Each row of Z is roughly a mix of the hidden directions of one of 4 groups.
Z:
-31 -25 -46 3 2 20 10 -21 13 14

36 6 19 -1 22 -26 -7 -44 -14 0

32 23 12 -1 -14 -22 10 50 -1 -6

-20 18 27 24 -8 20 32 9 1 -38

-22 -16 -14 -14 31 40 12 -17 -31 -1

-29 -26 -29 12 7 33 2 -35 -11 10

14 -8 -20 -25 -17 11 -16 -51 22 -3

-10 -16 -3 -5 26 -15 7 -36 -42 25

22 -49 -14 -6 -17 39 1 -8 -1 9

-6 -29 14 -23 32 -8 -38 24 -18 1

-8 39 40 12 24 -15 2 22 -18 -8

21 20 4 -13 -17 -29 -8 7 49 18

-22 8 15 28 -19 27 30 -4 0 -39

-38 5 -15 16 -28 16 17 39 14 3

-7 26 32 -5 26 -15 4 36 -33 1

13 -40 -1 7 -10 51 4 -17 9 14

0 46 33 7 19 -23 3 24 -11 -14

-31 -17 1 9 -10 40 12 -33 -27 11

-26 7 26 17 -5 35 30 -9 -11 -32

27 27 22 2 -11 -35 5 39 13 -9

-14 -18 21 -5 16 32 17 0 -46 19

28 -25 -17 4 -39 23 10 11 32 -3

15 -8 -5 14 15 -24 -1 -52 -32 8

38 7 14 9 -33 -19 20 36 11 -6

22 22 18 16 -31 -20 22 38 14 -3

8 12 16 28 -36 -17 14 43 13 0

-45 -9 32 15 21 0 25 3 -25 5

33 -1 15 -4 -47 5 27 22 16 0

23 19 -5 18 -14 -44 -17 -8 33 -15

20 3 -25 -19 29 -38 -13 18 26 -13

34 -9 19 -18 -10 28 -34 32 2 4

20 24 31 8 -14 -35 10 37 -8 -9

33 -26 -6 -48 0 10 -23 -6 -9 13

-13 -1 10 27 11 1 28 52 -12 -19

18 15 -1 19 -35 -32 2 42 9 -8

-29 29 3 35 20 -18 28 -23 0 -6

-18 2 14 14 -20 35 26 -20 -7 -40

-16 30 23 -4 27 -37 1 16 -32 2

34 8 -4 -8 -31 -36 -18 3 33 3

-40 -21 -27 -16 17 2 8 -40 -8 5

24 14 6 4 -29 -44 -15 12 33 4

-21 4 22 5 31 2 17 26 -44 14

-14 18 31 1 22 -31 -5 5 -44 -12

8 -2 0 24 -23 28 3 -24 47 -19

-19 19 24 23 -19 19 30 4 2 -40

27 -28 -23 -1 -36 26 9 9 30 -1

19 -31 -36 0 -30 26 8 -10 27 2

-22 -24 -28 -12 30 19 -21 -36 -5 4

-15 46 19 8 7 -41 2 21 8 -5

-27 16 23 10 5 23 22 -11 -26 -40

-21 -10 1 -10 29 37 2 -47 3 -2

20 26 37 3 -9 -34 6 33 -12 -11

-19 -7 10 12 -15 39 27 -17 -14 -38

-19 -12 4 23 10 41 17 -7 -29 -32

33 -5 -4 -19 -6 -36 -18 34 26 0

-35 8 -7 36 9 30 29 -8 -17 -13

-20 37 26 -7 35 -23 -4 8 -26 -6

26 -26 -25 -9 -37 11 20 25 22 -1

22 -5 -12 -9 10 -33 -22 25 13 42

14 -40 -11 7 -44 6 19 13 23 5

-10 -13 -8 -22 40 24 -13 -42 -5 9

-12 -3 20 1 22 1 18 38 -44 18

27 7 16 5 -42 -14 24 35 13 1

45 1 32 -22 25 -3 -24 -13 1 -13

-27 -11 2 11 -4 40 18 -36 -29 3

23 7 -1 11 -38 -29 4 44 0 -10

20 23 17 20 -26 -34 -8 16 35 -8

-53 4 -20 12 -14 -1 25 24 4 17

-20 -5 2 -14 42 29 -3 -42 2 6

-14 -32 -21 -6 15 33 -9 -41 -17 3

-34 -4 9 18 19 36 19 -15 -24 -26

31 -14 -16 -35 -17 -8 -35 13 26 -3

-37 -18 -25 2 20 27 -9 -36 -9 10

-6 -30 4 -18 27 42 1 -32 -3 18

49 -2 -19 3 -35 -1 -1 24 21 0

0 39 27 19 13 -8 8 10 35 -28

-32 8 9 18 -4 23 31 -5 -11 -44

41 6 9 -20 -25 -16 4 31 32 -3

-23 16 -25 16 -32 -27 9 19 34 6

-11 -13 -3 1 4 26 17 -1 -44 -43

29 18 23 6 -23 -31 9 40 8 -5

22 17 11 12 -30 -26 22 41 17 -2

31 -23 -25 -14 0 -17 -30 5 4 39

28 -29 -23 -4 -37 17 17 23 21 2

20 -30 -19 -48 -3 -6 -27 -2 -5 19

-1 -44 -12 -4 -13 16 28 30 -19 22

-14 -28 -26 -20 17 26 -28 -31 10 13

46 17 2 -23 -17 -22 -5 -19 31 3

31 31 28 5 -3 -31 0 34 8 -14

-5 -20 -23 -26 26 11 -42 -21 19 10

-29 -8 10 34 15 23 28 26 -22 -17

3 -11 -5 -34 8 3 -17 -41 17 37

-17 27 22 6 36 -19 3 12 -40 8

-12 -19 -11 -18 28 32 -17 -43 -12 -2

34 -3 -13 -16 -4 -32 -14 31 35 -1

25 24 18 -7 -14 -33 -1 40 25 -3

-16 -16 4 -27 32 45 8 0 -27 2

36 -18 -19 -39 -16 -12 -18 -20 0 20

-35 -2 18 14 -9 30 17 -26 -37 7

-25 17 21 21 -4 25 28 -5 -3 -42

-26 -8 15 -20 20 47 17 21 -19 5

28 24 30 1 -22 -26 6 38 11 -4

35 -18 -22 1 -40 4 15 23 24 -1

11 -20 -13 -48 -19 -14 -11 10 2 36

11 -2 -22 14 -27 10 4 -31 47 -17

33 -25 -20 -32 -33 21 -11 -2 -4 15

-13 36 -1 -9 25 -49 -13 13 -10 -1

-15 46 18 0 10 -41 1 19 -10 -12

-33 23 15 43 21 3 19 5 0 -22

15 -8 -19 -18 17 -31 -27 7 10 45

-26 -8 -45 -2 36 6 -10 -23 17 1

4 52 28 0 15 -19 -18 1 9 -24

-13 39 15 -6 26 -18 -31 -30 1 -15

-12 18 -3 20 17 -21 10 40 -25 -32

-46 -10 -3 -14 28 -5 -7 -39 -17 5

15 18 4 18 -41 -28 7 37 10 -14

-27 -13 -9 -7 36 13 -33 -33 -19 5

-16 -18 8 -12 28 43 4 -40 -2 7

-22 -31 -29 1 2 37 -3 -35 -2 13

-3 -26 -1 -51 27 1 -23 9 -12 17

-21 8 7 -9 36 -19 -5 4 -49 19

-13 37 47 12 25 -3 -2 15 -9 -14

-11 -18 -14 -22 32 39 5 -22 -30 -3

11 -35 -20 3 -22 36 -14 -26 26 5

6 -44 -20 0 -27 28 27 15 11 9

3 56 12 -1 20 -29 -13 -3 -1 -19

-34 15 -8 47 12 -10 24 -19 -13 -8

38 -10 -2 -39 14 -6 -37 -6 16 -13

Which two rows in each list fit none of the groups? Every other row fits one group, some only roughly. Give them in the order they come.
  * Q389: -46 -13 -21 18 16 16 9 -27 -25 9
  * Q499: -35 20 6 47 15 7 18 2 -3 -24
  * Q522: 19 43 33 5 19 -23 -5 17 -3 -22
  * Q435: 17 18 39 -18 8 -37 -25 19 -12 -6
  * Q689: 35 4 3 -18 -36 -28 -7 19 25 17
  * Q673: -29 31 25 2 33 -32 4 -4 -21 -8
  * Q656: 44 4 39 -21 -18 6 -20 15 11 -3
  * Q567: 0 -25 7 -26 27 40 -23 -28 11 4
  * Q755: 24 -34 -3 12 -34 27 16 19 26 1
  * Q864: -41 4 5 -9 37 3 -11 -37 -20 1
  * Q220: 41 5 10 1 -38 -9 25 28 15 -8
  * Q189: 29 23 3 16 -34 -36 -2 -14 28 -1
  * Q413: 21 -22 -3 -24 23 -7 -25 6 -14 46
  * Q348: 11 -37 -33 12 -25 29 25 3 -5 -14
 -> Q567; Q348
  * Q122: -11 25 32 13 18 -25 20 32 -28 1
  * Q305: 41 -12 -9 -17 -17 -31 -34 -8 18 2
  * Q881: 3 -28 -16 -13 24 -16 -14 -42 -29 12
  * Q65: 40 -15 -11 -19 0 -26 -32 -32 6 3
  * Q67: -17 -15 -22 -3 6 18 -21 -56 13 3
  * Q923: -21 32 13 19 -3 -18 29 -14 -18 -36
  * Q186: 0 7 8 22 -5 -24 13 57 -19 -11
  * Q388: 10 14 -14 0 11 -46 -16 35 29 2
  * Q850: 26 5 -35 -8 -20 -31 -17 -24 28 -11
  * Q884: 37 -23 -19 -17 -35 5 -9 28 16 8
  * Q677: -11 12 2 8 -42 -14 22 47 9 -2
  * Q472: 13 2 25 19 -18 -30 15 30 -39 -10
 -> Q923; Q677
  * Q176: -48 4 16 2 27 -11 12 23 -28 -12
  * Q367: 32 -1 -7 -7 -39 -33 -25 13 22 6
  * Q973: 32 -10 -22 -35 -13 -28 -22 0 15 23
  * Q648: -33 16 24 -1 0 32 18 9 -14 -39
  * Q902: -23 -10 -22 22 3 34 29 -35 -15 1
  * Q199: -34 -35 -20 4 -12 24 7 13 -28 22
  * Q239: -21 -10 7 -1 31 33 20 -18 -40 6
  * Q428: 40 21 49 -5 -6 -1 -1 12 18 -5
  * Q427: 46 2 10 -26 -10 -20 -10 30 26 -5
  * Q892: -44 -23 -39 1 20 18 -7 4 -14 -10
  * Q295: -25 -14 -17 -1 15 38 23 -22 -35 2
  * Q378: 13 -34 -18 -2 -36 -22 24 26 6 18
  * Q284: -11 36 17 -18 38 -12 -31 -11 -19 -5
  * Q332: -3 -30 -40 16 -27 3 13 -30 23 5
  * Q265: -17 -10 10 -7 14 51 19 2 -37 1
 -> Q176; Q648
